In the rows, 128 means zero.
Each path below is one point turned by a fixed rotation once a step. After each direction that follows a path, write how fast that rotation turns it, in deg/step (0 if it stays still).
Each turn is a multiple of 5 degrees from 10 to 175, or 0.
Each row of a path follows its step; steps can be skipped.
Path 1:
step 0: [134 126 134 115 131 133 135 128 128 130 128 127 129 129 130 121 132 136
 129 132 129 132 127 113 121 117 130 126 121 116 121 130 126 120 122 133
 123]
step 1: [123 121 126 127 134 134 128 125 126 123 125 121 131 123 137 119 119 130
 129 115 127 137 140 128 122 123 130 131 121 130 118 131 126 134 122 127
 125]
step 2: [119 128 121 123 136 127 126 127 131 125 122 126 122 123 121 133 120 129
 115 124 123 139 119 129 126 126 127 126 125 134 121 138 131 127 136 130
 131]
step 3: [122 132 137 122 131 137 121 127 127 122 139 122 124 128 123 128 136 134
 121 131 128 130 120 124 122 123 134 122 131 133 134 135 133 126 122 139
 124]
step 4: [125 122 137 118 133 132 132 134 132 126 138 118 121 125 138 122 130 128
 129 131 126 133 130 130 122 131 137 127 132 122 122 130 121 130 126 117
 123]
step 5: [127 123 125 122 128 136 127 134 135 125 129 125 128 125 122 134 130 124
 121 113 124 136 136 137 116 136 125 132 122 126 124 125 129 127 135 124
 125]
step 6: [134 129 128 131 135 129 122 133 132 119 128 125 123 127 115 134 132 131
 126 129 128 136 126 121 125 127 140 125 121 136 132 125 123 125 143 135
 127]
step 7: [137 126 125 129 127 141 129 127 128 128 132 123 118 124 135 125 127 134
 128 136 134 129 127 121 124 133 137 126 132 135 129 128 131 117 126 129
 114]
step 8: [130 119 126 121 125 137 139 135 131 135 126 131 127 125 138 124 136 134
 126 126 128 128 126 123 115 123 127 136 121 131 120 129 127 131 135 120
 126]
Speeds:
[129 129 124 126 125 127 131 129 130 126 127 129 126 127 129 126 130 127
 124 125 129 128 130 133 129 126 126 129 129 131 126 129 131 130 131 124
 130] -> 110
Path 2:
step 0: [128 124 123 120 138 126 126 138 130 126 137 137 137 120 130 123 137 135
 129 124 114 115 133 129 121 130 125 117 136 130 120 126 136 127 124 128
 133]
step 1: [138 119 116 124 121 125 124 136 138 133 125 129 132 141 123 137 133 116
 132 135 127 128 124 124 126 114 129 135 132 129 123 123 126 130 123 118
 133]
step 2: [129 133 139 119 130 126 115 124 128 124 122 133 133 132 124 145 118 134
 143 129 137 128 123 121 128 128 117 126 128 121 128 134 128 129 133 134
 126]
step 3: [129 126 135 122 129 122 133 131 125 128 123 126 127 119 138 127 132 144
 119 133 124 126 130 123 121 127 124 113 134 124 120 136 122 135 119 126
 137]
step 4: [124 121 122 128 111 125 130 127 131 120 129 118 127 138 126 141 142 123
 117 133 118 132 128 120 136 126 125 129 128 134 127 126 126 130 124 132
 125]
step 7: [133 116 125 120 117 125 110 123 126 132 136 126 124 138 131 132 130 125
 125 137 129 135 124 115 131 132 121 130 119 119 131 121 132 124 129 135
 128]
step 8: [133 128 122 122 132 129 130 126 125 124 136 127 130 113 125 144 116 139
 122 127 131 132 121 139 124 130 120 123 122 122 122 136 135 133 127 128
 133]
step 9: [126 131 126 121 117 128 140 144 127 119 124 125 120 132 137 136 132 132
 123 135 129 122 131 130 125 134 133 133 129 136 127 134 118 120 126 120
 139]
step 10: [118 123 133 115 115 128 124 127 136 124 140 126 131 132 134 127 125 120
 132 123 126 118 130 121 128 129 122 127 114 132 138 120 126 133 128 139
 124]
Speeds:
[128 126 126 131 126 130 126 129 130 128 126 123 124 132 131 129 129 130
 131 126 126 127 127 127 131 130 130 130 129 127 125 128 126 129 131 126
 130] -> 135
[130 127 130 129 132 127 131 126 130 126 129 124 131 126 132 127 125 129
 126 125 129 124 128 129 128 127 126 129 131 126 126 126 132 130 128 125
 129] -> 135
[127 124 127 129 125 127 129 127 128 129 127 127 125 126 126 126 132 128
 128 129 129 124 130 124 127 125 125 127 125 128 131 125 129 126 128 123
 128] -> 120
[125 126 133 129 129 131 128 128 127 128 126 130 127 124 124 130 126 130
 130 128 124 128 127 129 128 127 129 130 127 128 129 130 133 128 128 128
 133] -> 125
[131 128 127 126 133 128 128 131 129 133 128 129 126 129 131 129 130 127
 131 127 126 126 126 127 127 124 130 131 128 125 132 127 130 127 127 130
 124] -> 70
Path 3:
step 0: [132 127 133 136 133 132 133 131 127 130 124 121 137 128 124 139 130 118
 121 131 122 131 126 120 111 128 141 133 127 120 141 124 128 140 124 124
 125]
step 1: [126 122 126 126 134 127 129 136 136 142 125 121 129 136 134 132 118 124
 129 134 122 118 115 124 131 128 132 126 129 127 130 128 125 125 119 139
 146]
step 2: [119 137 120 123 125 115 119 138 130 123 126 127 124 133 122 126 128 116
 119 126 136 123 124 136 130 131 125 133 126 126 119 137 124 116 124 138
 123]
step 3: [126 125 130 134 126 117 125 131 127 123 141 131 139 127 129 137 139 132
 122 130 129 131 131 135 131 123 126 121 132 122 128 116 121 112 135 124
 113]
step 4: [134 128 123 114 139 127 118 121 126 136 134 126 131 122 130 122 124 134
 127 132 123 135 130 126 124 112 132 116 127 133 130 118 141 128 126 123
 122]
step 5: [128 125 139 125 135 112 127 119 131 133 128 127 117 123 119 127 117 116
 131 118 121 124 135 127 128 128 132 134 130 127 125 126 133 143 123 124
 129]
step 6: [123 129 137 136 130 128 130 146 125 129 130 130 129 132 122 139 136 131
 123 128 120 126 130 131 128 137 126 128 131 129 125 125 130 148 124 144
 132]
step 8: [128 122 122 125 122 116 133 125 120 137 128 125 129 133 128 135 123 115
 132 129 132 133 113 128 141 131 131 119 116 129 127 131 130 115 136 125
 123]
step 10: [135 124 148 125 129 124 128 132 123 128 128 124 127 127 126 123 124 134
 125 130 129 119 131 128 116 119 118 130 139 126 135 117 135 122 119 127
 117]
Speeds:
[125 131 131 128 126 128 130 130 124 124 129 126 129 130 129 128 128 128
 130 127 130 127 132 132 126 129 128 129 130 128 123 125 126 128 125 130
 128] -> 100
[130 130 130 126 129 127 127 129 131 130 129 130 132 127 127 126 131 127
 129 131 127 126 127 129 127 134 127 128 125 129 128 131 124 127 128 132
 130] -> 70
[128 130 127 127 128 131 129 132 128 126 128 127 125 126 131 133 127 126
 125 130 124 124 129 130 130 130 127 130 129 127 128 131 131 127 126 128
 131] -> 70
Path 4:
step 0: [135 136 123 132 136 123 131 132 136 124 130 124 134 134 133 133 121 121
 126 137 131 137 132 126 135 130 125 117 127 129 132 119 127 128 111 136
 122]
step 1: [133 128 127 134 127 119 132 119 133 126 132 136 138 130 122 137 125 133
 122 134 129 148 134 128 131 128 123 115 126 132 124 123 129 124 130 122
 125]
step 2: [134 135 127 138 134 133 135 119 122 127 127 139 135 136 127 129 131 127
 113 130 140 139 126 122 130 133 122 131 121 128 124 128 118 127 120 127
 130]
step 3: [136 136 128 139 136 125 132 127 129 132 126 137 127 131 127 125 137 132
 126 120 136 136 141 115 123 128 127 126 118 120 120 131 135 128 137 131
 129]
step 4: [134 131 125 133 141 117 124 118 124 139 128 125 125 136 121 118 136 130
 120 115 129 131 133 127 133 133 130 132 129 121 124 128 129 139 122 132
 128]
step 6: [140 134 117 134 124 116 127 129 140 140 125 128 123 126 129 132 128 129
 118 130 123 127 130 138 131 133 126 126 127 116 136 126 127 122 117 130
 127]
step 7: [133 113 127 137 129 125 134 130 136 129 127 139 132 133 124 136 118 131
 109 131 123 128 133 131 130 131 128 131 131 121 133 122 134 122 129 129
 120]
step 8: [126 134 133 133 129 128 133 140 138 123 121 131 132 143 131 133 124 121
 114 126 133 134 139 131 130 130 131 134 124 120 128 119 122 123 121 128
 128]
step 10: [131 140 129 135 133 130 123 124 127 124 126 131 143 135 127 128 134 130
 115 116 131 121 127 134 125 128 130 132 121 132 126 129 129 138 118 120
 126]
Speeds:
[127 129 123 131 129 127 131 125 126 130 130 128 122 126 126 127 130 126
 129 126 128 129 127 125 127 133 128 130 130 127 125 129 128 125 129 127
 128] -> 35
